[133 175  77 158 197 182  99 189 105 181 145 166 135 135 138 105 108  43
 101 162 119 152 162 120 183 136 129  85 102 167 213 114 133 105]
[163 141 133 127 146 133 144 170 145 129 108  80 154  96 212 157 112  64
 123  90 184 124 149 132 109 146 149 138 110 122 175 142 159 149]
[120 138  90 157 160 152 102 177  87 139  63 123 137 110 129 117 110  83
 115 138 140 137 137 148 171 149 160  65 122 144 172 140 127 140]
[141 173 114  97 131 126  88 122 157 149 183 101 190  73  83 109 153  93
  83 150 128 201 220 151 170 175 157 157 128 196 155 149  80 152]
[101 151  67 156 145 156  68 195 123 204 127 186 120 121 137 104 118  95
  82 178 132 171 141 116 155 135 120  71  90 183 148 165 151 136]
[145 132 116  75 164 132 146 132 146 142 122 136 141  99 126  97 133  90
 101 155 167 182 168 104 172 104 162 118 130 201 174 161  98 145]
[138 148 117 153 172 150 133 184 124 145  70 136 115  92 174 144  96  65
 125 106 157 126 119 143 142 165 155  94 100 135 172 152 161 141]
[118 186 111 136 118 137 100 178 154 172 154 121 182  56 131 113 144  87
  89 125 138 203 171 143 163 178 140 139 107 155 134 158 102 129]
[153 128 154 122 148 160 136 153 171 144 103 142 118 109 175 152 107 101
  92 135 172  80 135 138 110 107 119 109 118 170 168 168 188 149]
[125 170 100 129 174 155 113 171 100 166 144 148 137 131 139 135 141  68
 104 161 118 157 150 126 138 134 120  87 120 140 187 142 135 119]
[147 143 115 158 171 174 155 214 110 154  49 119 113 101 191 137  85  36
 112 101 157  92 123 140 141 155 157  68 103 106 198 138 168 140]
[148 111 131 152 133 161 103 156 137 143  88 132 104 114  99 138 147  96
  89 187 136  85 156 161 164 133  91 116 142 184 138 154 129 153]
[170 111 124 132 138 185  78 134 139 136  74 119  86  94  76 107 162 102
 121 202 161 100 198 172 178 127 103 105 172 219 142 177  91 178]
[121 151  95 176 128 189  91 212 125 188  54 176 108  93 148 132  98  89
  81 157 130 117 127 163 161 143 114  58  99 150 157 158 156 165]
[140 112  93 112 138 175  92 168 143 177  87 172 115  86  80  80 164 128
  85 201 138 154 148 150 175 120 117  87 153 216 119 198 100 175]
[134 154 102 129 147 145 142 192 125 161  73 136 141  99 175 138  89  79
 103 120 159 132 109 135 145 137 150  60  84 126 162 140 162 157]
[126 193 142  98 147 123 113 148 179 152 187  99 192  82 155 127 127  87
  81 143 147 197 182 115 129 146 139 148  98 170 149 156 127 134]
[160 120 128 121  87 137  91 145 166 148 113 131 143  71  75 113 156 137
  82 185 141 131 181 172 158 136  85 140 147 218 120 192  95 164]
[196 152 122 182 163 190  99 145  91 131 110 154  84 129 113 148 140  45
 107 181 170  61 165 171 165 144  83  99 137 175 178 154 154 126]
[125 152  97 116 163 154 115 200 123 182  96 175 112 110 182 124 104 109
  86 123 161 148  87 122 127 130 128  97  95 157 142 169 160 147]
[164 130 106 112 147 153  66 130 159 172 116 167 119 114  65  96 162 125
  74 216 119 136 181 146 175 121  83 131 123 255 113 187 120 124]
[136 106 132 114 119 139  97 129 165 161 113 134 114 108 125 121 141 136
  83 155 145 128 145 134 136 107 103 116 122 215 108 195 132 168]
[166 132 151  93 153 170 166 163 145 118  90  96 105  96 200 128 103  52
 115 131 187 104 156 126 136 121 159 112 131 160 180 147 145 160]
[131 154 153 117 151 155 130 146 163 124 122  95 161  84 166 148 111  90
 103  98 176 146 167 146 103 150 157 152  96 133 167 149 153 153]
[120 140  82 153 110 145  96 184 138 184  67 157 116  97 106 109 148 119
  91 166 135 164 140 153 180 143 108  70 118 172 114 179 109 176]
[150 114  94 159 129 174 105 157 132 121  73 141  71 129  79 121 143  95
  97 189 138  76 164 148 166 139  79 117 143 211 139 181 124 178]
[166 111 140  93 165 153 130 148 132 131  72  90 130  96 145 109 140  56
 117 145 199 131 182 159 175 139 180  98 154 176 179 161  91 176]
[167 113 125 137 139 152 141 147 137 108  78  87 125 123 134 126 143  74
 142 143 162 110 163 168 158 134 138  96 138 141 194 143 109 140]
[155 125 125  99 145 147 120 153 164 181 103 139 101  89 137 109 141 141
  75 170 173 129 149 143 134 118  98 124 114 225 136 209 142 175]
[156 129 129 143 133 167 130 167 125 126  90 136 100 118 149 154 125  74
 112 145 148  66 148 142 133 135 119 102 137 135 154 153 171 133]
[161 146 121 101 189 156 130 143 170 189 170 187 140 142 142 114 127  92
  70 186 146 158 173  87 107 126  90 121  75 225 152 192 171 117]
[103 133 110 123 150 138 110 159 125 164  89 114 144  70 107  96 135 107
 105 130 138 181 137 148 155 136 159  81 120 132 119 150  76 169]
[148 142 126 136 132 149 119 153 147 158 128 148  97 114 158 133 110 107
  95 152 149  73 155 135 120 121 104 110 110 172 142 168 172 159]
[124 165 129  87 202 152 127 169 138 187 173 161 165 122 177 108 111  82
 100 165 145 198 157  82 137 113 133 100  69 189 178 158 175 127]
[151 156 127 141 130 135 129 131 140 117 140 108 158  89 134 138 137  93
  95 137 163 136 190 170 139 159 146 141 127 137 140 136 107 129]
[128 191  76 144 123 146  75 203 157 189  87 170 144  50 127 126 127 102
  50 144 138 178 107 162 144 166 113  91  84 171 117 172 142 172]
[157 124 130 121 139 163 136 146 131 120  56  80 134  87 143 122 142  68
 138 160 194 126 175 158 172 131 156 124 152 193 197 150  99 183]
[103 152  97 137 116 138 100 190 139 174  91 126 195  36 124 108 126 107
  98 117 140 201 152 173 191 165 145 107 120 174 129 157  62 177]
[176 169 102 165 202 202  96 152 116 160 151 148 107 150 116 139 140  35
  81 197 121  93 189 126 170 141  90 107 114 199 184 141 152 107]

[153 116  96  90 165 153  74 135 134 154 126 154 109 113  67  82 162 131
  99 188 152 151 183 144 183 103 110 117 143 238 120 187  89 147] >> 0 1 2
[116 166 105 118 189 157 125 177 133 187 146 160 160 117 151 110 118  86
 111 143 134 174 146 110 123 120 147  98 101 166 157 149 161 127] >> 2 3 4
[116 188  97 116 132 135 102 152 134 165 161 132 188  66 135 117 120  81
  73 141 132 209 182 149 150 154 147 135 100 172 154 164  99 129] >> 5 2 3
[132 144 128 108 169 145 127 150 171 159 141 169 127 121 180 133 113 109
  58 155 163 126 149 102  99 122  98 123  88 190 156 181 196 138] >> 4 1 2
[151 124 120 131 116 146  71 135 147 148 107 127 109  77  96 108 158 143
  61 204 135 118 194 168 168 134  87 153 147 228 117 211  98 148] >> 1 0 5
[157 153 157  96 145 146 141 168 162 124 109  90 179  85 225 161 103  65
  93  87 194 130 179 162 105 154 155 132  93 141 182 158 154 161] >> 4 5 6
[161 183 126 162  79 144  87 153 175 113 139 103 149  64  97 140 143  86
  51 148 163 100 218 220 143 174  75 130 141 179 129 184 115 152] >> 5 1 6
[171 161 113 149 166 143 132 156 120 109 145 114 148  98 130 149 136  32
 115 139 153 109 196 161 157 168 128 112 143 135 186 114 125 138] >> 6 2 5
[144 152 126 131  75 125  70 131 184 155 121 124 157  57  93 121 161 125
  72 157 156 169 189 187 168 153 102 174 132 217 119 180 106 165] >> 5 1 0
[143 159 153  98 153 149 156 165 149 137 114  98 167  61 200 134 117  82
  97 107 191 128 162 144 120 156 165 138 104 144 172 159 152 168] >> 4 5 6
[140 138 153 124 112 142 120 161 164 151 127 147 126  92 141 121 109 137
  87 176 158 117 149 147 107 128  93 138 110 197 121 181 155 143] >> 1 4 5
[136 137 111 157 152 183 136 196  74 155  62 120 107  82 128 130 132  66
 119 133 152 106 136 172 169 147 147  55 128 144 171 132  93 152] >> 6 3 0
[145  83 123  90 139 149 110 140 161 155  96 139 122  92 114  98 139 162
  99 193 157 135 171 140 157 105 115 118 134 216 133 172 124 168] >> 0 1 4
[152 184 120 138 146 157 110 146 141 117 159  81 155  62 115 154 131  50
  87 132 161 133 224 180 174 160 124 144 135 142 169 129  96 129] >> 5 6 2
[100 142  97 150 149 144 103 240 145 232  51 194 126  91 159 105 109 100
  54 138 158 163 100 127 139 143 118  70  83 186 108 193 171 175] >> 3 1 4
[ 97 174 122 125 147 148 120 214 143 199  83 134 176  41 195 140  88  87
  95 100 165 221 132 177 127 153 179  95  92 151 156 162 138 168] >> 3 5 4
[140 134  91 106 117 133  94 150 155 162 122  98 188  41  98 101 157 111
  95 126 143 201 202 161 176 161 169 139 136 175 135 179  53 179] >> 5 0 3
[164 164 125 147 153 165 114 144 115 108 152 107 147 102 129 139 140  44
 104 144 136 120 191 143 161 143 132 122 120 145 182 145 121 120] >> 6 2 5
[135 174  79 162 196 161 118 167 112 151 129 147 144 138 165 112 105  36
 111 159 113 134 172 114 167 144 135  87 106 142 177 125 127 110] >> 2 6 3
[113 150 123 117 185 149 151 181 139 164 120 154 176 115 188 119  91  98
 113 123 155 181 116  93 125 131 165 111  87 165 151 152 153 152] >> 4 3 2
[169 113 100 118 149 164  75 120 140 169 142 155 116 113  52  75 163 135
  93 222 126 151 202 125 185  97  88 128 164 249 134 189  93 157] >> 0 1 2
[141 120 125 109 125 149 107 160 168 158 117 149 123 110 149 115 138 116
  89 162 152 128 157 134 127 104  92 131 123 195 123 185 159 159] >> 1 4 0
[156 169 153  88  97 138 122 149 189 160 153 102 179  46 172 137 111 125
  64 118 171 151 172 165 105 158 128 165  96 177 122 203 129 171] >> 5 4 1
[121 160  79 169 111 171  62 217 160 205  94 192 122  58 114 143 113 115
  27 171 147 146 149 174 143 151  98 108 100 203  95 186 143 183] >> 1 3 5
[154 144 121 102 126 134 113 158 165 156 134 145 129  93 181 144 104 114
  81 130 170 128 139 142 124 133 113 146  90 180 152 180 177 159] >> 4 1 5
[166 126 142  77 154 157 139 154 181 184  92 145 129 104 156 103 136 123
  82 160 190 127 173 120 118 121 132 125 136 229 164 211 133 179] >> 4 0 1
[157 123 101  76 210 136 114 122 136 173 184 149 156 115 116  93 148  87
 116 191 157 239 209  83 170 108 166 127 117 222 189 159 120 116] >> 2 0 4
[128 172 108 146 108 146 120 206 124 144  86 101 165  59 131 134 125  79
  92 111 146 150 157 189 164 184 142 102 119 119 152 129 105 159] >> 5 3 6
[ 97 170  76 152 103 160  67 245 168 202  74 180 119  54 130 131 120 116
  43 165 135 164 148 174 162 158  95  70  87 182 121 194 146 180] >> 3 1 5
[161 141 139 118 135 134  83 144 143 114 114  75 175  44 105 120 135 100
  96 136 141 148 207 184 166 166 156 143 138 151 128 147  72 161] >> 5 0 6
[125 181  74 159 211 187 106 223  84 183  88 147 122 102 164 143 102  19
 128 145 142 135 147 165 172 159 162  53 117 131 200 121 141 122] >> 3 6 2
[161 178 105 158 162 177 112 139 112 115 174 111 163 108 119 145 118  31
 103 152 155 129 231 137 151 157 123 132 134 147 198 120 127 103] >> 2 6 5
[125 165 117 145 120 142  90 179 121 151 102 108 154  44 143 156 119  60
  88 113 153 138 163 185 154 174 153 108 132 121 143 131 120 134] >> 5 3 6
[177 147 113 116 210 175 118 147 105 138 154 119 152 131 100 108 144  49
 129 173 129 141 219 122 187 138 126 112 127 197 202 133 107 111] >> 2 6 0
[136 129 129  71 118 136 104 126 164 142 121  88 178  49 100  97 156 115
  93 126 168 185 209 170 151 146 156 151 134 202 154 173  67 182] >> 0 5 4
[140 132 100 162 152 162 120 192  88 141  25 115 128 100 141 108 126  58
 110 127 148 125 152 177 190 139 153  69 138 133 183 106 101 152] >> 6 3 0
[ 98 181  85 143 111 160  68 198 153 201 103 163 159  49 121 133 110 111
  64 131 122 172 160 193 163 175 123  97  93 166 118 168 115 169] >> 3 5 1
[145 134  97 176 131 188 116 188  99 166  72 150  93 114 131 153 132  85
  79 171 125  77 134 182 143 140 102  80 110 162 142 164 161 152] >> 1 6 3
[137 166 131 131 124 137 125 158 138 121 125 105 156  67 154 151 113  77
 123 106 174 121 166 159 126 145 133 154 136 132 158 139 113 138] >> 5 6 4
[150 102 132  84 205 135 121 116 163 159 158 125 161 106  96  86 146 113
 123 164 158 176 187 115 158 114 151 136 133 221 174 179  92 139] >> 0 2 4
[124 150  94 142 130 165 107 197 161 197 104 182 122 102 176 124 114 117
  54 171 163 133 124 125 129 122 100  93 101 187 145 181 166 154] >> 1 3 4
[155 133 106 107 169 129 111 128 108 137 125 110 140 113  93 106 155  71
 135 181 131 149 195 132 186 125 135 113 160 204 185 150  79 148] >> 0 2 6
[139 103 117  67 171 152 122 173 157 179  80 128 144  74 141  79 138 104
 130 142 193 196 154 135 166 133 182  93 133 203 157 187 103 183] >> 0 4 3
[146 185 157  97 129 158 143 143 157 103 118  86 181  45 194 167 117  44
  86 106 193 121 183 186 128 170 149 160 106 131 185 134 120 176] >> 5 6 4
[136 151 103 119 113 135 104 148 168 158 122 120 185  49 101 118 149 106
  91 123 161 211 187 160 194 156 146 140 125 187 135 167  69 179] >> 5 0 3
[146 148 148  82 122 130 132 153 176 137 134  95 204  38 158 116 117 112
  88 114 182 195 174 151 156 165 166 178 116 196 142 176 112 160] >> 5 4 0
[128 189  91 120 152 136  74 167 153 190 183 141 206  57 130 113 131  88
  54 137 143 229 215 148 174 165 150 118  84 162 148 152  96 123] >> 5 2 3
[114 165 100 149 110 122  95 154 142 179 109 146 166  66 129 142 120 125
  75 133 134 177 158 166 151 166 111 132 104 180 129 144 104 171] >> 5 3 1
[128 139 124 128 124 161 117 166 146 189 105 173 122 113 144 125 112 124
  87 139 133 128 117 113 130 126 100  90 109 173 121 183 161 164] >> 1 3 4
[118 168 109 168 153 176 120 162  95 155  86 127 131 116 141 140 121  45
 127 148 141 118 139 147 148 144 132  71 116 137 193 125 126 109] >> 6 3 2
[164 134 140 133 166 169 142 184 131 133 100 129 104 117 179 160 107  50
 119 157 196  69 150 155 127 151 109 121 107 171 184 156 191 147] >> 6 4 1
[103 147 122 110 150 136 118 184 144 184  93 139 145  71 190 127  91  91
 101  93 169 185 125 138 110 150 147  97 102 143 141 153 138 154] >> 3 4 5
